Each row is where one point has got to under a steady rotation. How many steps took it there?
The counts run from 0 to 805.
[  6   1   1  -5   0  -2  12 -20  -6  -9  -5   3   8   1 -24  11  27  -4
 -27 -23  20  -1   5 -17  15  17 -16 -33  19  16   3  13  -5  -1  -8  17
   4   7  -3 -12  13]	302
[ 20  21 -15  15 -12  13 -22 -25   9  11   1   3 -23   8   2   6   0  -7
   0   6  13   5   0  -4   1 -24  -8   4   7  26  -1   7   2  -5 -19   6
  11  14 -19  14  32]	238
[ 12   7 -20 -19  -8   6  12  -7 -15  -6  12  16  -5  -9 -10  -7  -8  11
 -11 -10  -8  11  -1 -31  14   7 -32   7  14  21 -13 -13 -32 -13  17  11
  10   1   2   4  14]	598
[-11  -6   6 -27  -8  17   9  17 -22   8  -2   8  21 -13   3 -12  21  -6
   5   2  13  -8   2  13   2  -5  13   6  11  33 -20  -1 -14   2 -17  11
   2  10 -13 -21   0]	59
[ 12  11  10  -2   5   5 -13  13 -20  26 -19   5   3   4  15 -15  19  17
  16  -8  -4   5  16  15  12  13  -1 -28   2  18 -17   5  -7  -9  14  -6
  12  -3 -23   0 -26]	497
[ 13  -8   3 -11  -4   2  22   6  13  -8   6  22  -9  -9  26  -2   9  12
  -4   7  37   0   3   9   4  -2  -4   8   3  -6 -26  -6 -25  -4  12  -3
   2   1 -29 -25  12]	127
[ 32  12 -19   7  -6 -24  21   6  17   3  -8  10 -13  14  12  -2  -5  31
 -13   1   9 -11  10   2  12  11 -18  -7  -7  -4   0   6 -15   0  14 -11
  10  -6 -10 -21  12]	659
[ 21  -5  -5   2  -1  -2  11  -6   2   4 -11   3   2   6 -12   3  25 -23
  10  -9  24  -8 -12  -9  13 -13   4   0 -12  42   3  -1  -7 -12   0  17
  32  -4  -8 -27   9]	355
[ 13   8  -4  17   6  16 -28   0   5  30 -26  -9  -3  -4  11  -5  23  -9
  31  16 -12  -7   0   7   3  -6  -9   0  -2   8   0 -12  16 -13  16  12
  22   5 -10 -16  10]	200
[  7  16  19  -1   5  -8 -17  -2 -12  43  12 -15  -4 -13   6  -9  -2  21
  -5  13   4  10  -2  23 -20  20 -15 -19 -10  11  -6 -13   7  17  -1  -5
  -4  14 -23   4   7]	769
[ 16 -20  20  -4  -8  -3   8 -16  10  -1  14  -1   1 -31 -10   2   8 -29
   5  -9  33  19   4   7  -4  -2 -23   3   9  16  -7  -2  -3 -11  -2   6
   8  26  -3   1  26]	5
[  7  13  -6 -15   3  -3  10   6 -22  -8  -7  -2   4  -1 -21  -6  23  18
  -4 -16  20  -3  12  -9  16  16  -4 -11  -6  -3 -26 -13   2 -20  -8  15
  15 -21 -11 -37   4]	565
[-10   8 -12  10 -15  -3  -2 -10  19  27  -8 -20 -18 -14  -8  18   1 -25
  -8  -2  17 -21  -1 -22  -2  18 -16  -4 -16   7 -15  -8  13  -2 -18  10
 -15  24   8   7   7]	394
[  1 -12  14  24   0   6   8  -7  -8   7  -4  -3   6 -31  -9   8  21  -9
   6  -9  24   5  13  -4  16   4 -22   3  -3 -15 -17 -14  19 -23  -1  26
   9 -18  -6 -18  13]	286
[ 22  23  20 -13  -9  10  21 -19 -21 -12   7  20   8  -8  -1 -20  13  19
   5 -22   3  22   4  11   3  13 -16  -3  12  13   7  -7  -9  10  11   2
   2   5 -13  -5  12]	66
[  8  22  -6  30  -4   7 -21 -19   2  25 -14 -20 -12  -6   2   5  12   3
  -5  -8 -21  -9   5  -3   7  22 -18 -16  -6   6   1   5  20  -3   4  -4
  -5  23 -12  -7  -3]	271
[ 22  26   4   9 -13   3  -4   0   3  21 -20  18   0   2  34  -8  -9  16
   3  20  13   9  11  27  13   2  -5  -3  13  26   4  16   8  -6  -4  -5
   0  18 -10  19  12]	36
[-16  -7   1  -3   9  16   9  -7 -12  33   4  -4 -13 -34  10  -5   6  -3
  16   2   0  17  10 -11  14  14 -13 -17   2  14 -25  -3   1   3  32  17
  -9  -3 -14   9 -13]	95
[ 14 -23  23  20   8  -4 -22  -6   1  33   6  -8 -16  -8  -8   4  16  -3
   0  -2 -18  -3  -1   7 -13   1 -17 -29  -4  15 -20  -5  -4  11   8   5
   3  10 -23 -14  -2]	698
[  7  16   8 -23  -4   8  -7  21  16  18 -18  -4  -5   3  21  -5  13   2
  13  28  20  -8  -2  15  -2   5   0   7   7  27 -13  -3  -9 -15   3   0
  11  28 -15  -2   5]	314
[  2  17   1 -14   4  28  -2   6 -23  29 -20   0  -8   4 -33   3  21  -5
 -14  -4 -13   7   6  -6   5   1  -8  -5  -7  20  12  -5  11 -16 -14  27
  11  -1  -7  -9   7]	602
[  7  -8 -29  -7 -10  -6 -11  12  -5   4  14  -1  -8  -7  -2   3  -1   0
 -12 -23  -3  12  20 -15  -3  -7 -29  -9   4 -21 -32 -16 -15   5   9  13
 -10  -3 -11 -15  22]	327
[  9 -25  -4  37   7  10   6 -28  13   2   8  13  -6 -25  10  11  12  -7
  -6  -2   7   6  -1  -7  16  -4  -6 -13   1  11 -23  13  -4  -3  17   5
   8  -3 -16 -23   8]	241
[  6 -20  16   5 -15  18  14   5  -9   4   7  10   3 -31   3   5  22  -6
   2 -18  16  17  12  18  -7 -12 -18  18   5   6  -3   3   5  -3  -8   7
  11   4 -24  -9  28]	399
[  9   1  29  16  10 -13  -1 -10  27  21 -24   0 -32  -7   0  18  10  -5
  -3  12  13 -14   9   0   6  15 -18 -28  -7  -6 -20 -15   4  -1   9  -1
 -14  -5   0  -4  -6]	349
[ 10  -9  -6 -21   2  -8  10  10   7   4   8  20  27  -4  -4  -7  -7 -10
 -15  -2   7  -2   3   2   0   6 -17  11   6   5 -12 -33 -34   4  16  21
 -17  -1  13 -22  11]	135
[  6  13 -37  12 -18   6 -12   2 -19   6 -14   4  17   1 -10   4  -7 -15
 -11 -16   7  -6  14 -17  27 -13  -8  -5   6  25 -17   0  -3 -17 -25  23
   1  -7   9   4   4]	448
[  5 -11   4 -21   4   5  29   3   0  17   5   6   3 -24 -19  -1  -1  -6
 -10   3   1  17  11  10   3   1 -19  13  -6 -10   6 -25   1  12  17  20
 -11   5  13 -36  36]	600
[ 26  -5   8  -5   4  -2 -15  -2   4   0   3 -15  -1  -9   1 -10   9   4
   6  -1  -3  17  11  12   2  -6 -34   0  12   9  -8   2 -11 -17  17 -14
  21  30  -9 -24  29]	661
[ 18   8  -9  -5 -23   4  23 -10 -12  -1  16  14  -8 -23  11  -7 -11  -3
  16 -14  29  25   7  -7   6 -13 -19  17   2  23  -5  -2  -2   5   4   8
  12  -2  -4  17  20]	283
[ -4  11  -6  33   2   5  -7 -18  13  25 -11  21   3 -24  12  12  -7  -6
   3  16  -7 -13  -3 -11  18  16 -15   3   4   6  -8 -27  -2 -17  13  24
 -12 -13  11   3  -5]	132
[ -7 -14   3  -9  -5  14  -6  26  -1  28   0  -9  -3 -26  13  -7  21   1
  15  -2  -6  -1  11   2 -15  19 -37   7   7 -14 -13 -21  -6  -9  24   7
   1  21 -12   3   8]	436
[  8  12 -16   8 -16  10  11  -9 -20  11  23  19  -4 -28  13  -9 -17  13
  -9 -16   0  29  19   1   0  -5 -25   7   1  -3 -20  -3  -3   9   1   2
  -8  -1 -19  10  20]	676
[ 30  -2   2   7  -9  10  -3 -11   6   2  11  10   1  -8  22  -4  -1 -27
  12 -20 -10  30  10   9  -2 -15 -17   2   3  11   1   4  -5   5  23 -16
  -3  26 -21  -6  12]	275
[ 29   4 -10 -11 -19  -2 -10   3  13  -7  -9   4 -10  11   5  -2  10 -22
  16 -29  21  11  16  -1  -3 -17 -28   4  10  -6   0  -8   0  -9  -1  -5
  10  14 -11  19  30]	624
[ 20  12 -24 -21 -18   9  22  16 -17  17  23  22   7  11  -2   0 -14  -8
 -25 -20   9  20   7   6  -9  -6  -5  12 -14  16  -4  -9 -17   8  -6   5
   1   5 -22 -10   8]	213
[ -2  11  13   0  -7  14  -9  -5 -29   4 -12  -8  34 -12 -11  -6  31 -20
  12 -20   8  -1   3  10   7  16  -6 -11  11  27   7  -2  15 -13  -9  13
   6  14  -5  -5  -4]	339
[ 33  12  -5   6 -16 -13 -15 -16  -4   4   1  -1  16   2 -15 -10  -6 -26
   8 -32   2  -2   5  -1  -3  -5 -28   0   6  18  18 -18  -3   8  -9   8
   2  17  11  12  16]	230
[  1   8  18 -12   8 -16  -7 -12  -5  19  -5 -14  -8 -11 -16 -13   5  13
  -5  -5  -4 -24  -5  -8   2  31 -18 -24  -8  15 -25 -27 -12  14   5   4
 -15  12  11  -9 -14]	690
[-14   4 -14 -25   1  20  18   9   9   0 -13   8   1   9   3   9  26 -24
   4  -7  23   3   6 -19  13  16   6 -15   4  -4 -15   2  -7  -8  14  16
  -6  -1 -22 -23  -4]	93
[  7  24 -35   2 -18  11   7   7  -5  26 -18  21 -22  16  -5   3   4 -12
  -7 -20 -14 -13   5 -24   9  -2 -14  -2 -18   5   2  -8   1   0   2  17
  13 -23  -6   5  -3]	325
